In the rows, zero is written as 128.
The rows of A fall into several groups, and each row is roughly a mix of its group's hidden directions; some rows fit no group.
A (145 x 10):
[[ 99 125 170 131 157 120 116 105 117  99]
 [125  98 102 129  80 137 158 124 137 114]
 [148 117  98 146 113  76 148 130 129 117]
 [149  95 124 171  99 112 146 137 144 137]
 [146 143 117 167 146 114 160 131  90 136]
 [132 156 102 122 103  89 124 100 154 118]
 [109 119 135 159 150 130 142  91  87 119]
 [ 91 140 155 113 146 137  99 102 115 103]
 [164 139  98 120 141  84 145 150 128 131]
 [113 133 158 144 175 148 149 133 102 133]
 [136 134  83 123 129 152 159 141 141 163]
 [133 101 147 130 183 119 141 108 109 117]
 [119  93 118 127 156 163 137 146  91 120]
 [113 137 130  94 128 128  91 162 114  96]
 [135 110  99 153  89  96 148 119 147 124]
 [136 112 109 143  78 107 122 119 163 123]
 [120 117 172 138 150  98 117 136  96 107]
 [ 90 161 131 141 133  85 111 110 134 125]
 [152 104 102 136 157 114 162 150 103 135]
 [105 133 111  91  99 149 133 110 163 116]
 [136 133 123 140 131  73 126  88 145 121]
 [ 93 145 162 129 166 138 123 117 100 118]
 [132 149  92 125  93 123 128 124 175 122]
 [132 103 124 156  76 105 131 129 146 114]
 [147 125 123 125 185 128 147 139  96 138]
 [175 171 124 121 144 143 121 106 125 138]
 [101 110 158 129 166 132 129 108  92 119]
 [150 112  84 141 136 134 149 162 105 141]
 [103 158 147 171 106 108 112 110 133 122]
 [165 123  76 116 106 113 123 137 141 138]
 [109 124 120 167  89 119 133  94 122 108]
 [114 140 127 127  78  99 129 105 155 113]
 [133 143 142 128  94 116  88 113 168 129]
 [126 131 139  94 168 140 117 120  99 161]
 [130 118  98 135 152 147 178 134 105 142]
 [134 136 135 114  97  93  97  99 157 123]
 [101 109 129 144  85 147 144 115 139  94]
 [159 104  99 140  91 139 127 153 114 109]
 [123 137  93 130  84  97 144 113 150 120]
 [128 130 119 137 105 101 131 152 170 166]
 [139 105 111 137 160 130 166 148  96 144]
 [139 143  92  84 135 163 110 134 126 128]
 [131 126 134 101 161 174 119 141 117 157]
 [146  95 100 158 105 124 150 153 122 107]
 [134 123  90 153 118 127 169 138  94 124]
 [156 153 124 105 106 121 127 135 176 146]
 [162 145 111 159  86 120 135 145 108 128]
 [121 145 118 134 108 175 142 151 107 159]
 [120 145 106 120 132 162 164 161 120 155]
 [122 155 100 126  97 132 131 127 176 147]
 [122 122 122 130 119  83 168 134 128  91]
 [173 124 151 131 127 160 134 166 128 136]
 [124 118 110  88 171 150 131 123 104 143]
 [147 137 101 145 136  74 139 135 143 149]
 [ 99 136 127  83 165 145 139 137 108 126]
 [103 119 122 123 132 105 176  94 111 117]
 [138 124 159 139 144 127 128  76 153 108]
 [100 117 145 160 112 159 148 125 104 100]
 [119 135 129 128 180 142 144 140  91 148]
 [125 109 172 131 151 110 105 100 136 102]
 [147 103 113 162  85 112 147 147 126 124]
 [ 93 171 126 134 116 171 133 125 133 132]
 [129 164 109 128 152 128 165 138 144 163]
 [147 110  83 123 139 129 152 166 111 123]
 [102 141 164 105 136 127 107  95 120  97]
 [137 133  91 130 105  77 136 129 150 126]
 [124 152 129 119 184 137 132 128  98 149]
 [123 100 130 128 181 139 134 125  91 127]
 [107 122 170 126 153 114 128 107  96 102]
 [ 90 150 157 139 158 120 108 103 112 121]
 [115  78 151 132 124 105 151 112 116 106]
 [124 115 145 158  95 103 117 103 145  94]
 [164 124  92 149 136 110 143 136 126 166]
 [124 109 154 168 163 125 141 123 119  96]
 [116 139 132 108 185 145 132 136 103 144]
 [147 100 113 108 165 111 160 107 112 137]
 [168 114 138 127 163  96 114 140 113 151]
 [140 137 130 101 118 156  79 138 141 154]
 [ 99 133 167 107 123 134  95 117 161 124]
 [127 110 181 162 138 127 101 123 125 122]
 [133 137 103 116 152 162 159 147  99 149]
 [122 118  98 135  79 107 153 121 149 116]
 [154 140 124 160 100 115 150 162 147 149]
 [151 134 122  99 121 103 123 166 168 130]
 [120  88 138 145 123 152 138 147  88 105]
 [141 132 135  94 101 138  89 125 161 109]
 [164 118 120 140 132 149 134 171  95 143]
 [136 102 149 121 163 169 148 140 108 142]
 [119 137 179 107 139 139  89 121 140 135]
 [148 112 135 109 176 150 144 147 109 147]
 [108 140 151 124  93 120  99 104 161 109]
 [104 105 112  97 138 122 154 127 107  87]
 [126  87 166 132 152 102 133 130  99 129]
 [136 144  98 122  91 125 133 144 175 134]
 [141 108  75 132 127 130 155 138  97 132]
 [149 105  85 137 120 104 128 116  89 124]
 [135 147 155 139 132  82  99 132 155 114]
 [139 125 159 126 185 142 105 133 134 138]
 [135 107 110 145  71 128 149 134 145 119]
 [146  86 129 152 105 117 154 113 131  97]
 [141 110 112 150 137 130 183 135  99 135]
 [146 113 126 132  68 138 113 141 150 116]
 [116 136 146 136  95  94 120  98 157 104]
 [136 144 118 162  76 112 114 124 151 128]
 [137 135  90 132 143  84 134 103 154 139]
 [112 102 163 145 104 136 121 125 125  83]
 [117 133  95 114  71 125 127 146 145 128]
 [119 136 129  94 157 109 102 100 156 150]
 [133 135 148 129 143 102 150 174 158 145]
 [162 127 132 160 127 136 108 165 121 161]
 [126 104 114 156  90 123 134 163 132  99]
 [106 146 169 141 150 140 132 122  93 102]
 [127 138  90 130 117 157 157 166 117 146]
 [133 152 125  98 184 116 122 109 123 130]
 [157 144  82 107 122 144 151 148 113 140]
 [122 126 160 177  93 119 125 122 146 117]
 [100 120 148 160  85 160 131 127 134 119]
 [109 117 141  86 138 128 108 124 103  87]
 [129 109 104 142 120 116 125  77 104 101]
 [105 142 147 136 180 141 142 106 110 142]
 [105 106 153 113 118 117  90 101 146 103]
 [112 124 172 137 107 109 115  96 155 139]
 [171 129 114 125 101 158 126 159 138 148]
 [120 149  99 133  98 149 134 150 162 157]
 [141 154 122 143  84  95 129 118 158 123]
 [150 164 102 141  98  97 133 120 119 151]
 [124 133 154  97 161 119  95 105 148 146]
 [121 130 147 113  89 141  89 122 162 116]
 [114 139 152 129  92 122  87 112 158 118]
 [114 114 109 139 171 130 149 122  84 134]
 [111 108 134 143 173 100 134 143 111  97]
 [109 136 124 109 103  97 104 105 165 109]
 [103 145 154  96 129 123 111  84 141 114]
 [ 89 110 132 152  81 128 140 121 147 123]
 [128 137 127 131  74 115 128 148 167 117]
 [112  73 131 126 107 135 148 134 114 100]
 [115 116 136 113 192 129 128 111 123 141]
 [118  88 151 156 107 150 145 112 110 110]
 [104 114 152 174 131 148 157 119 112 142]
 [146 129 102  89 172 123 134 147 111 128]
 [158 157 138 144 172 120 120 119 102 144]
 [167 146 105 138 138 110 123 146 147 169]
 [122 116 141 154 159 134 173 142 108 152]
 [123 103 121 153 137  90 162 105 111 107]
 [162 110 167 132 161 136 100 136 119 119]]
In each list below, three rows fit none of the groups, and each other row fits one group, some only roughly. Which are they? Name them in the order they come.
    j29: [ 96 147 152 142 103 101 126 121 145  92]
    j879: [128 131 124 148  66 115 111 147 141 131]
    j690: [162 123 106  98 148 155 134 155 113 152]
    j134: [157 133 112 139 159  82 127 142 103 133]
    j306: [103 128 156 103  99 130 102 101 160 129]
    j316: [153 102 113 103 162 156 147 132 100 131]
    j866: [140 128 108 123  79 139 115 159 134  97]
    j871: [111 159 120  91 130 104  88 122 145 124]
    j537: [ 97 173 158 108 129 138 115 124 152 122]
    j476: [114 113 107 157 105  88 164 118 130 120]
    j323: [107 129 155 123 161 142 100 118  87 113]
 : j866, j537, j323
    j175: [108 132 177 124 127 120 101  92 129 111]
    j618: [164 132  98 128 100 118 114 148 159 152]
    j330: [156 126 100 137 127 150 140 168 109 160]
    j936: [144 119 141 134 178 144 147 142  93 140]
    j370: [140 142 104 139  89 120 107 162 160 120]
    j892: [138  95 144 141 161 151 148 153  98 133]
    j668: [ 99 107 123 135  82 117 160 108 139 120]
    j876: [111 138 153  85 140 142  92 108 138 112]
    j700: [142 100 159 149  87 153 115 138 139 116]
    j337: [156 116  97 155 122 107 168 140 109 132]
    j124: [116 145 149 130 112  98 119  98 174 118]
 : j330, j668, j876
    j639: [132 141 105  83 168 127 109 107 133 126]
    j610: [105  98 154 141 146 136 159 122  89 118]
    j756: [126 118  94 134 160 148 145 136  83 117]
    j318: [140  88 139 165 121 123 134 165 106 123]
    j788: [144 165 117  95 160 126  94 130 129 142]
    j357: [122 164 125 125 114 135 122  94 172 151]
    j72: [127 120 187 122 126 134  92 119 143 130]
    j166: [140 102 126 165 143 128 161 151  95 138]
    j396: [145 115 140 124 147 169 127 165  96 141]
    j34: [114 111 171 137 114 113 116 103 133  88]
 : j639, j756, j72
